Each path below is one point turned by a fixed rotation once a step. After each direction that follows a path, write how fast that rotation turns it, in degrees each step (0 if it stays still).
Each turn is a multiple of 5 degrees from 10 to 175, or 0.
Each row of a path follows its step; steps can be skipped.
Rotation 1:
step 9: 0.99 -2.38 1.07 -0.23 1.08 1.71 0.99 0.62 0.36 -0.46 0.65 -0.08 -0.33 0.19 0.88 0.07 -3.07 1.25 -1.17 -1.80 0.55 3.21 -1.11 -0.05 0.09 1.00 0.90 0.39 1.14 0.09 1.58 3.62 0.31 -0.47 -0.26 -0.12 0.14 3.58 -1.65 1.77 0.71 1.29 -0.43 1.51 -0.30 0.18 1.04 0.04 0.48 0.25 0.05 -0.64 1.32 -2.65 -1.80 1.06 -1.26 2.83 0.06 0.01 2.21 -4.08 -2.88 4.91 0.40 -0.38 -0.22 -1.40 -1.21 2.72 0.47 3.41 -1.49 -1.48 -0.21 -2.11 -0.13 -0.18 -0.82
step 16: -0.48 -0.93 0.84 -0.84 -0.11 -1.41 -1.31 -0.16 3.54 2.08 -2.07 1.16 0.19 1.98 1.94 0.95 -2.20 -0.73 0.21 0.10 -1.54 2.43 0.13 -0.85 -1.89 0.52 2.45 2.68 -2.19 -0.44 1.22 -3.10 -2.49 1.02 -3.29 1.50 -0.71 3.62 1.22 0.64 -0.03 -0.01 -2.24 0.80 -1.41 1.13 1.28 -0.56 -0.84 0.37 -0.76 -1.78 0.13 0.43 1.29 -0.57 0.64 0.09 1.49 -3.50 -1.65 -0.06 -0.23 -2.78 -0.09 0.86 0.92 1.34 0.71 -0.02 -4.53 0.06 0.24 1.19 1.28 -1.78 -0.58 0.99 0.38
step 23: -2.32 -0.61 -1.68 -0.38 -2.49 0.97 0.62 1.54 -0.83 -2.43 1.11 2.70 -1.43 -0.61 -0.43 -0.87 1.85 0.18 0.76 -0.06 2.58 2.86 2.24 -0.08 0.04 -0.25 2.52 0.61 1.56 2.53 -0.67 -1.63 -2.70 0.62 -1.08 2.77 2.48 -1.58 1.10 -1.46 2.52 -0.63 1.42 0.79 1.83 -0.65 1.21 2.08 3.13 0.15 1.16 0.36 1.15 2.34 0.90 0.53 0.65 -1.51 -1.51 3.41 -1.16 -1.26 -1.09 0.70 -0.33 2.68 1.41 0.03 -0.29 1.08 -1.51 0.82 -1.71 2.23 -0.64 0.22 -0.98 1.50 -0.17
step 27: -1.31 -1.39 -0.31 -1.73 0.38 1.24 2.12 -0.95 -0.45 -2.53 -2.98 -0.26 1.11 0.93 2.98 3.92 -3.76 -0.79 -0.08 0.38 -0.83 0.89 -3.49 -0.52 0.83 0.16 1.54 -0.63 1.38 0.11 1.84 0.28 -1.05 -1.55 2.09 1.67 -0.97 1.69 2.47 -1.36 -1.05 -1.39 -3.01 3.22 0.97 0.93 -1.49 0.61 -0.31 2.78 -1.08 -1.12 -1.34 -1.35 1.76 -1.52 0.38 -1.01 0.60 -0.45 0.75 0.99 -1.31 1.04 -0.35 -0.67 -1.95 -1.17 1.19 0.81 0.90 -0.68 -0.05 0.65 1.21 1.36 -2.80 0.74 1.32
step 32: 2.17 -2.90 3.40 -2.90 -1.93 -1.96 -1.22 1.61 1.25 0.71 1.52 0.37 0.19 -1.17 1.05 -1.19 0.90 -0.80 -2.16 0.66 0.78 0.75 2.15 -1.24 1.70 -1.96 3.38 1.32 0.12 1.04 1.36 -1.82 1.70 0.02 -1.59 0.48 -2.11 -2.29 0.17 0.59 -0.65 0.36 0.21 0.84 0.44 -0.17 2.10 0.35 3.13 -0.02 -0.78 -0.28 -0.87 -0.87 1.08 2.24 1.10 -0.45 -0.88 -0.47 -2.58 0.96 -2.87 0.42 -2.89 -2.16 -1.51 0.82 -1.07 2.73 -1.64 0.01 1.46 0.23 0.18 0.43 2.30 -0.32 2.54
step 34: -0.95 0.66 -1.37 0.83 0.43 1.41 -0.85 -0.36 1.21 2.17 1.77 0.90 -3.50 0.88 0.28 -1.32 -0.49 2.62 -4.14 0.94 2.47 2.88 -1.14 -0.43 1.40 0.01 0.93 -0.09 0.55 -0.28 2.75 0.31 -0.12 3.14 -1.10 -0.17 0.42 0.53 2.21 -3.31 -0.78 2.41 -2.63 -0.39 -1.29 0.34 1.47 -0.44 -0.09 1.10 -0.15 -1.21 2.35 -0.66 -0.81 1.89 -0.57 -1.77 0.60 -0.78 2.28 -2.48 -1.18 0.36 0.86 4.77 0.66 -1.20 -0.77 0.15 -0.19 0.00 0.93 2.17 -0.46 -0.12 0.35 0.10 -1.73
step 39: -1.11 -0.47 -3.06 -0.76 -2.06 0.72 0.73 -1.25 -0.81 -0.29 0.21 -1.62 0.79 2.19 -0.57 0.14 -0.88 -1.42 3.28 -1.62 2.16 1.87 2.07 -0.80 3.19 2.31 -1.44 0.41 0.10 -0.81 -1.78 -1.11 -0.34 0.36 -1.71 0.72 -1.56 0.40 0.17 -2.46 1.44 -0.93 0.69 0.79 0.24 -0.84 1.63 1.36 0.24 -3.22 -1.24 -0.03 -2.20 -2.09 2.86 1.15 2.73 1.00 4.12 1.17 -0.72 -0.55 -1.38 1.35 4.07 -0.59 -0.40 0.49 0.39 2.04 0.52 -1.13 -2.27 0.52 1.76 0.12 0.88 1.01 -0.12
step 40: 1.29 0.70 -0.81 1.25 0.63 2.31 0.98 0.50 1.42 -1.76 2.06 0.96 -1.06 -0.92 1.32 0.31 -0.92 4.20 -0.98 -0.32 3.19 0.36 -0.26 -0.64 0.55 -0.86 0.95 -1.20 2.21 1.29 0.06 -3.10 1.31 -2.38 -2.23 -0.97 -0.29 1.04 1.32 0.17 -1.34 -2.45 -0.33 -2.21 1.77 2.47 1.99 0.18 1.28 -2.52 -1.15 2.19 -0.17 -2.80 0.47 -0.89 -0.62 -0.38 -1.28 1.80 0.64 0.98 0.43 1.66 -2.92 0.43 0.08 -4.25 0.47 -0.40 1.70 0.32 3.00 -0.18 0.13 -0.72 -2.19 -0.77 1.91
step 43: 0.57 -1.28 -2.15 -2.19 1.76 0.32 -0.72 1.49 -0.20 -1.62 0.84 0.69 -1.30 0.84 2.05 -0.63 -1.74 -0.23 -1.88 -0.86 2.10 -0.33 0.25 -2.75 0.70 -0.16 -1.74 1.44 0.41 -2.90 2.36 -1.73 1.30 1.51 0.54 -0.93 -0.12 -2.20 3.01 1.32 -3.24 -1.43 -1.34 0.56 -1.17 -0.36 -0.42 0.34 0.91 -0.05 -0.85 -1.41 1.00 0.14 -3.85 0.78 -0.28 2.19 0.13 0.75 1.58 2.61 -0.78 1.99 -1.76 -1.99 -2.19 -0.25 -0.57 0.15 0.58 0.68 3.22 0.90 2.34 -2.79 -2.99 0.39 -0.08
Speeds:
-0.42 0.10 -0.20 0.11 -0.58 -0.28 -0.37 -0.22 -0.15 0.42 0.37 0.19 0.13 -0.20 0.85 0.55 0.11 0.15 0.43 -0.79 0.17 -0.41 0.70 -0.39 -0.28 0.31 0.18 0.42 0.12 0.13 0.22 0.40 0.09 -0.64 0.32 -0.08 0.02 0.09 0.63 -0.39 -0.36 0.32 0.13 -0.41 -0.28 -0.34 0.31 -0.29 -0.05 -0.18 0.47 0.02 -0.04 -0.35 -0.26 -0.35 0.31 0.33 0.06 0.01 -0.47 0.05 -0.05 -0.15 0.11 0.52 0.57 -0.28 -0.93 -0.21 0.22 -0.73 -0.24 0.13 -0.24 -0.35 -0.32 -0.27 0.22
20
0.48 -0.08 0.31 -0.56 0.03 -0.24 0.03 0.05 0.33 0.13 0.14 -0.36 0.12 0.00 0.50 -0.11 -0.49 -0.81 -0.15 0.19 -0.38 0.11 -0.45 0.31 0.29 0.33 0.23 -0.09 0.26 -0.83 0.48 0.11 0.21 -0.60 0.42 0.75 0.31 -0.24 0.23 0.20 -0.09 0.76 0.27 0.37 0.33 -0.16 0.33 -0.20 0.66 -0.43 -0.18 -0.13 0.10 0.68 -0.38 -0.23 -0.39 0.37 0.93 -0.54 -0.38 0.17 0.23 0.06 -0.09 -0.35 -0.01 0.10 -0.36 0.11 -0.09 0.27 -0.07 0.05 0.42 -0.09 -0.19 0.29 0.30
65
0.44 -0.22 0.09 0.70 0.30 0.23 0.42 -0.20 -0.26 -0.32 0.26 -0.07 -0.32 0.21 0.17 -0.04 0.02 -0.27 0.59 0.23 0.52 0.24 0.01 -0.66 0.29 0.68 0.02 0.28 0.30 -0.02 -0.31 -0.12 -0.01 -0.01 0.74 0.69 -0.72 -0.14 -0.16 -0.30 0.87 -0.18 -0.35 0.03 -0.09 -0.77 0.08 -0.23 0.35 0.23 -0.04 -0.64 -0.54 0.04 0.02 0.17 0.09 0.10 0.16 0.50 0.58 0.29 -0.06 0.14 -0.51 0.31 -0.06 -0.17 -0.02 -0.04 0.42 0.46 0.23 -0.05 0.07 -0.12 -0.29 -0.85 0.22
85
0.00 -0.55 0.74 -0.53 0.31 -0.41 -0.65 0.42 0.18 0.29 0.33 -0.17 0.11 0.21 0.02 0.36 0.06 0.25 -0.42 -0.04 0.54 -0.05 0.00 0.41 0.45 -0.37 0.50 -0.56 0.11 0.37 0.24 0.12 0.54 0.16 -0.13 0.13 0.44 0.07 -0.22 -0.04 0.10 -0.10 0.24 0.15 -0.58 -0.60 0.00 0.80 0.19 0.13 -0.27 -0.14 -0.21 0.43 0.30 0.17 -0.36 0.23 -0.09 0.43 0.26 -0.09 0.41 0.44 0.24 0.52 -0.23 -0.60 -0.05 -0.80 0.54 -0.34 0.12 0.60 -0.43 0.28 0.09 -0.30 0.17
170
-0.29 0.37 0.59 -0.19 0.40 0.16 -0.17 0.24 0.68 -0.31 -0.13 -0.12 -0.09 -0.73 -0.24 -0.39 -0.51 0.30 0.14 -0.12 0.17 0.53 -0.29 -0.39 0.31 -0.15 -0.89 -0.08 -0.13 -0.49 -0.66 -0.44 -0.01 0.04 -0.49 0.05 -0.16 0.26 0.51 0.49 0.07 -0.05 -0.65 0.33 -0.28 -0.28 0.02 -0.19 0.19 -0.11 0.25 -0.24 0.38 -0.43 -0.08 -0.27 -0.35 -0.29 0.25 -0.05 -0.22 -0.01 0.49 -0.21 -0.30 0.56 -0.40 0.03 -0.50 -0.32 0.44 -0.85 -0.30 -0.20 0.00 -0.55 -0.10 0.00 -0.43
120
0.02 -0.09 -0.07 0.84 -0.15 -0.25 -0.49 -0.55 0.46 0.23 -0.20 -0.08 0.05 0.44 0.51 0.06 -0.37 -0.05 0.23 -0.40 0.27 0.38 0.03 -0.11 -0.09 0.51 -0.48 0.01 -0.33 0.23 0.13 -0.12 0.29 -0.57 -0.70 0.34 0.04 -0.79 -0.39 -0.26 -0.29 0.22 -0.02 0.03 0.05 -0.10 -0.26 0.04 -0.31 -0.51 -0.78 -0.24 0.49 0.30 -0.47 0.55 -0.03 -0.72 -0.39 -0.09 0.17 0.09 0.14 0.37 0.68 0.14 -0.31 -0.06 0.49 -0.41 -0.26 -0.35 0.32 -0.64 0.43 0.04 -0.26 0.04 -0.13
80
-0.65 0.56 -0.25 0.60 0.06 -0.06 -0.05 0.49 0.37 0.32 0.43 -0.11 -0.35 0.20 -0.32 0.15 0.15 0.13 -0.64 -0.18 -0.47 -0.43 0.12 -0.12 -0.54 -0.36 0.34 -0.12 0.44 -0.16 0.67 0.19 0.16 -0.47 -0.41 0.16 -0.54 0.61 0.03 0.37 -0.08 -0.18 -0.63 -0.19 0.05 -0.73 0.11 -0.39 0.15 -0.13 0.28 -0.10 0.09 -0.25 0.04 0.20 -0.89 0.27 0.16 -0.06 0.57 -0.60 0.31 0.38 -0.05 -0.21 0.07 0.19 0.11 0.02 -0.42 0.19 0.65 -0.11 0.62 0.14 -0.01 -0.44 -0.24
115
